In the rows, 128 means zero.
One turn moves every row onto another: examples first, then more rows asked:
Munav: [123 133  95 115 130 112 117 138 150 108 129 147 116 120 132  86 172 142]
nuno: [128 124 121  99 141 129  98 140 170  82 150 143 106 116 150  91 130 126]
bekof: [107 105 102 128 115 127 117 107 138 125 121 167  89 125 158 117 169 146]
beze: [ 78 100 106  98 134 133  94 151 166 106 125 142 101 132 164 129 148 121]
risu: [122 102 114 115 121 122 134 107 127 131 144 139 110 121 164 128 164 138]
nago: [102 125 107  91 134 127 116 159 171 116 135 152 119 103 185 129 138 120]
Pere: [ 82 116 117  99 130 127 113 146 159 126 131 132 120 103 178 140 138 122]
kibon: [119 114 143  98 122 119 102 123 136 120 155 141 113  94 150 114 119 142]
Luda: [132 135 122 101 138 122  96 131 173  96 161 140 108 103 156 103 128 126]
Bim: [ 81 119 114 107 123 124  91 137 164 128 136 141 104 101 172 144 136 123]
retun: [107 108 111 128 111 127 120 110 132 133 116 165  95 108 158 117 161 147]
rupe: [122  89 128  94 121 124  81 134 146 106 151 144  95 134 136  99 144 132]
Kove: [107 105 112 129 122 123 103  99 133 115 139 162  83 124 151 124 151 147]
nosul: [ 84 102 112  93 132 132 112 155 160 117 126 131 118 123 171 131 151 119]
dele: [111  96 106 121 112 130 123 119 133 128 113 159  97 126 155 110 173 141]
Teno: [123 148  98 121 128 105 117 128 151 119 137 149 117 103 138  97 164 146]
guvo: [113 106 126 124 110 123 113 109 120 136 130 150 101  98 153 119 143 144]
sedid: [ 76 108 111 107 125 129  79 146 166 117 127 150  92 115 162 132 139 123]
munu: [ 99 111  99  94 132 131  91 164 176 105 130 162 101 124 172 119 145 118]
lel: [122 141  99 116 131 110 128 136 147 112 129 146 123 110 137  89 163 147]
levos: [115 115 125 105 130 116  83 110 152 103 169 153  90 120 146 121 129 144]
Tifu: [107 105 107 122 119 130 137 114 132 124 115 159 104 122 162 116 165 148]
fetad: [137 122 120  93 137 125 104 143 171  93 155 132 115 116 154  94 142 119]
Digi: [109  91 117 113 130 131 135 118 121 107 123 147 106 133 154 111 154 145]
Fodo: [121 143  99 123 124 108 104 132 150 116 131 156 109 104 130  90 161 147]
fis: [113 108 106 123 111 124 129 110 135 136 123 157 102 113 164 121 170 143]
Vilok: [132 128 130  96 136 126 107 142 164  96 150 136 118  99 155  93 125 124]
Maz: [116  84 113 118 114 127 103 120 130 121 128 151  90 136 144 109 168 135]
sav: [ 95 123 105 101 128 128  86 155 174 110 131 168  96 106 171 123 133 123]
doz: [113  97 130  89 141 129 119 132 140  88 149 140 113 137 148 103 134 141]
nogav: [130 105 130  88 129 117 119 125 145 118 168 126 124 120 159 118 147 131]
Dozok: [118 139  93 121 130 110 108 133 153 104 130 157 105 118 129  88 165 147]
Sas: [133 125 125 101 129 125  84 142 170  98 152 143 103 105 147  91 131 121]
zuba: [101 112 105  88 134 133 112 169 169 108 126 153 116 117 178 117 143 118]
gel: [102 128 108  98 124 124  95 156 173 123 137 159 108  93 179 129 135 121]

risu goes to Maz
kibon goes to doz
nosul goes to sedid
And these:
Dozok goes to Teno
zuba goes to sav
fis goes to dele
Vilok goes to nuno

One turn moves every row onto another: examples first, then more rows asked:
Fune: [115 146 153 144 125 115  94 133 138 142 146 119 154 131]
maf: [122 146 143 150 115 109  99 133 142 134 153 108 149 127]
Zad: [122 134 134 147 119 152 119 136 159 126 125 127 137 119]
pamaf: [133 144 137 134 126 144 117 141 121 164 112 124 138 157]
Nubi: [117 126 123 110 126 128 156 139 115 150 134 122 147 126]
sur: [119 130 138 147 122 151 119 142 158 127 125 132 130 122]
mifez: [137 142 137 137 127 143 119 141 123 168 110 130 137 153]
ruzu: [141 103 122 145 150 101 120 146 121 138 122 131 129 145]
Dab: [123 124 127 133 119 119 122 112 139 115 156 132 116 132]
gis: [135 156 122 157 120 108 141 137 109 160 145 111 129 137]
furu: [112 131 126 115 134 142 134 141 110 161 124 125 144 138]
para: [128 143 134 130 127 146 118 137 120 169 112 126 140 150]
zavin: [141 118 129 146 143 113 143 141 137 143 129 123 103 158]
rudef: [149 142 138 138 143 105 150 149 130 131 116 113 145 116]
nelo: [147 115 139 131 143 125 123 147 154 124 120 124 149 123]
Pupep: [140 112 125 147 147 112 134 143 137 140 126 124 105 156]
taba: [141 115 124 151 142 115 142 140 138 140 126 121 106 160]
musad: [135 160 120 158 128 106 144 132 110 154 144 108 128 131]
nazop: [136 158 131 146 143 101 151 138 119 142 123 107 134 114]
geke: [117 149 146 149 115 109 101 130 142 142 148 112 151 126]
sepo: [116 125 137 154 132 143 125 141 162 126 125 131 129 120]
dogol: [117 134 129 139 119 113 127 112 127 119 158 138 117 122]
Mudob: [130 131 131 118 114 116 104 143 114 143 143 124 159 118]
resep: [127 125 120 124 123 108 153 128 135 127 149 116 132 107]
Ves: [125 127 129 138 122 115 126 111 137 116 160 135 117 132]
Biged: [134 159 121 158 118 106 141 132 108 154 140 109 126 137]
zutot: [141 106 126 130 131  98 116 152 112 143 126 132 147 137]

sur goes to geke
maf goes to Dab
mifez goes to gis
And these:
musad goes to Pupep
nelo goes to Mudob
Fune goes to dogol
Biged goes to taba
furu goes to nazop
zutot goes to Nubi

One turn moves every row onto another: examples first, then more rows asked:
fizu: [122 125 135 128 150 143 119 106 137 135 117 152 112 123 145 125 148 146
 159 102 127 133 142 119 114 126 112 122 158 150 133 137 128 106]
tuzi: [116 119 136 132 150 134 111 101 140 143 119 154 115 116 155 132 142 147
 149 108 136 135 121 116 109 134 117 117 148 140 128 127 124 109]
netu: [139 126 143 145 107 120  98 135 123 134 136 136 128 100 127 112 146 137
 142 128 127 118 128 103 163  97 114 131 137 145 124  89 145 135]
tozo: [144 133 132 137 102 115 108 140 114 132 123 133 137 103 122  99 156 137
 143 123 127 118 123 106 159  93 118 125 139 142 132  95 148 116]
Sivuv: [117 112 135 117 150 127 109 115 134 150 125 150 105 129 150 129 145 142
 155 107 119 139 122 139 115 121 113 106 136 163 142 132 131 111]
sino: [119 116 144 137 152 131 114 113 134 147 126 147 108 118 148 122 139 147
 142 111 130 145 131 117 114 135 109 109 144 145 144 130 112 108]
Daras: [128 157 145 142 107 131 141 128 119 142 112 120 119 142 132 134 163 121
 145 153 149 129 131 142 140 130 123 108 108 152 139 104 123 122]
magot: [122 154 147 136 117 122 129 134 126 151  99 117 116 156 124 132 163 119
 162 144 123 128 130 141 146 116 120 109 121 157 137 101 110 125]
bobap: [136 133 118 123 107 101  99 104 121 134 127 145 118 110 125 152 154 132
 156 142  95 120 131 129 134 120 131 154 118 139 117 119 158 122]
Dimob: [122  94 118 154  99 147 124 133 135 143 108 120 128 127 117 118 114 149
 138 168 113 144 120 123 121 125 134 116 139 130 140 128 134 108]
fupi: [121 109 120 143 117 117 125  90 164 100 103 104 144 120 144 134 155 146
 166 145 114 131 134 124 153 134 121 118 142 136 135 118 152 127]
feki: [118  97 122 152  97 159 119 131 126 144  95 120 130 122 110 130 112 135
 132 151 111 136 123 117 132 114 133 116 147 142 128 131 154 118]
zusa: [118 108 115 144 119 102 131  86 154 117 103 105 154 118 141 127 158 140
 153 139 106 130 132 129 144 133 124 127 137 139 142 134 151 130]
busop: [127  95 115 154  95 150 119 124 136 147 106 120 124 120 109 117 115 128
 130 159 109 141 120 123 116 124 132 114 140 138 127 115 143 111]
kezi: [134 121 135 149 109 116 105 138 125 140 135 133 128 106 136 110 136 148
 136 133 126 121 127 100 170  97 107 131 136 133 131  92 139 112]
patat: [108 121 135 124 142 141 114  99 131 147 135 158 110 124 141 126 142 143
 160 110 139 137 133 118 120 136 116 108 145 157 140 128 123 108]
poful: [130 140 127 112 124 117 100 101 117 139 105 134 108 114 113 147 159 127
 143 122 105 131  94 114 137 126 117 104 139 143 121 110 151  92]
gidav: [127 161 148 150 115 127 135 141 133 136 115 117 118 151 133 118 156 130
 147 154 136 137 132 140 145 131 121 107 126 144 150 105 118 134]
fer: [117  99 124 138 120 109 131  87 150 107 115 109 141 111 138 137 167 142
 164 147 119 132 140 132 155 140 114 125 127 147 142 131 143 121]
Gego: [122 105 133 147 126 111 128  97 151 103 114 107 145 115 156 131 150 155
 166 143 109 135 139 125 156 134 122 120 134 134 147 124 139 131]
ger: [122 163 147 146 118 126 124 132 126 147  97 127 127 149 135 129 158 122
 142 142 149 133 144 139 127 126 131 116 118 149 143 110 128 136]
fozi: [134 116 120 129  96 106 104 153 129 148 127 140 126 120 130 123 141 145
 147 121 122 113 124 113 165  96 108 128 128 151 125  94 146 116]
vogun: [136 121 133 118 108 134  95 111 121 131 102 145 116 114  95 146 143 131
 168 140  97 135 149 123 105 138 133 123 133 156 131 110 141 105]
tonuk: [132 161 150 144 116 130 132 138 129 133 108 122 119 143 130 127 168 126
 152 151 143 135 127 144 123 131 128 113 125 141 136 112 116 141]
rebi: [130 115 129 132  99 120 103 135 118 136 137 140 130 105 115 113 154 143
 147 134 138 121 119  98 175 102 112 129 133 144 129  98 144 116]
Bedi: [113  96 129 131 114  99 123 103 151 117  99 109 150 115 141 146 150 151
 180 132 104 127 140 135 148 129 116 114 133 149 140 125 136 126]
Sepi: [121 149 127 116 100 130 118 126 128 144 102 138 118 139 106 169 147 133
 153 149 105 118 109 128 140 144 124 130 145 139 116 121 148 130]
ser: [114  94 115 152  90 154 132 117 122 147 115 123 125 121 115 130 111 138
 143 160 113 134 117 125 127 128 140 115 130 145 128 130 142 112]
tep: [116  91 114 147 101 140 115 132 128 144  96 124 122 130 116 125 121 139
 155 162  99 136 112 136 129 109 146 121 128 146 129 127 140  97]
tav: [127 138 131 114 108 114 102 102 128 123  99 133 128 121 129 156 145 120
 155 131 108 138 136 135 140 145 131  94 119 152 138  93 171 128]

tuzi goes to fupi
ser goes to rebi
And these:
zusa goes to feki
kezi goes to gidav
tep goes to fozi
poful goes to tav

One turn moves every row onto another: examples first, then more rows asked:
sibis: [126 140 144 139 149 115 131 122 141 134 143 143 129 110 119 122 106 122]
vus: [148 117 115 122 140 133 123 142 103 127 133 139 113 157 138 137 109 129]
zise: [131 137 136 127 131 127 115 109 137 107 140 153 130 115 125 131 120 104]
baruf: [118 126 166 106 123 136 115 137 139 137 128 124 127 120 131 124 120 155]
rupel: [123 140 142 121 150 116 111 126 122 108 136 139 128 130 155 134 127  99]
lir: [120 129 112 112 145 125 149 142 126 146 139 128 127 119 131 127 152 161]
beke: [142 117 103 118 117  95 124 142 120 118 134 131 140 127 131 122 139 100]
disi: [138 123 136 129 135 106 111 152 117 110  98 107 135 126 128 127 135 115]
nazo: [127 116 133 123 132 101 124 148 122 125 103 129 149 103 137 104 133 139]
Pid: [129 139 142 127 138 141 128 114 139 115 148 141 130 108 139 133 116 105]
diro: [132 107 120 137 113 120 132 150 144 136 155 113 103 130 126 117 121 135]
misu: [123 110 126 132 106 116 119 130 143 122 121 130 107 131 111 147 159 119]
zigo: [ 99 110 144 109 130 129 133 136 118 110 115 116 124 148 144 130 148 148]
dis: [134 115 141 134 127 133 120 132 111 143 126 122 146 147 111 155 153 138]
Veku: [111 115 127  99 121 107 141 126 125 111 114 112 108 140 150 128 136 134]
Farib: [140 131 117 108 117  97 137 133 140 118 111 133 110 114 136 112 119 123]
Sig: [133 125 109 107 134 150 118 138 127 143 129 153 126 119 134 137 158 147]
dob: [139 122 133 138 114 136 116 133 130 115 134 119 108 147 119 154 162 127]
Kelo: [122 131 137 134 151 135 119 129 128 114 141 147 128 120 150 143 132  94]
kalo: [120 129 119 114 141 139 147 148 133 143 133 124 127 126 132 137 150 166]
rogo: [155 121 119 131 113 124 119 151 127 113 114 132 134 133 119 112 128 100]
Zadof: [130 131 115  97 131 146 119 140 132 139 124 165 122 122 125 131 143 132]
lozen: [113 128 150 144 162 121 135 130 123 128 133 141 133 124 149 140 118 109]
Veso: [133 111 146 136 130 118 108 132 104 138 136 125 151 141 117 152 139 139]
zal: [106 129 142 135 161 107 125 137 122 134 140 146 144 124 139 126 124 112]
Bonop: [139 110 111 138 114 145 138 140 135 127 157 134 113 136 122 117 125 145]
nov: [147 111 123 128 130 146 130 145 113 135 134 135 110 161 146 130 116 139]
Mefuv: [114 114 133 127 119  92 120 144 146 129 110 133 132 104 115 121 140 122]
Malo: [157 136 121 125 121 114 132 149 137 135 119 139 131 107 131  99 128 128]
fik: [137 109 109 134 116 155 142 138 135 125 147 139 118 136 125 129 130 157]
mit: [118 117 151 104 126 149 122 132 132 128 123 113 127 129 134 126 121 163]
Manen: [106 108 141 114 125 140 134 142 122 115 124 117 134 150 143 140 152 150]
ropid: [119 117 101 109 129 105 141 141 119 145 147 123 138 120 134 127 156 137]
bor: [131 116 136 133 126  91 117 159 132 124 131 101 127 126 132 120 121 113]
Linof: [146 121 131 135 115 144 124 134 127 116 134 122 113 151 132 158 156 142]
nalu: [119 135 147 139 147 126 142 113 131 132 140 144 143 108 129 135 116 118]

zal goes to sibis
disi goes to nazo
And these:
diro goes to misu
Mefuv goes to Farib
Bonop goes to dob
nalu goes to Pid
Zadof goes to vus
dis goes to mit
fik goes to Linof

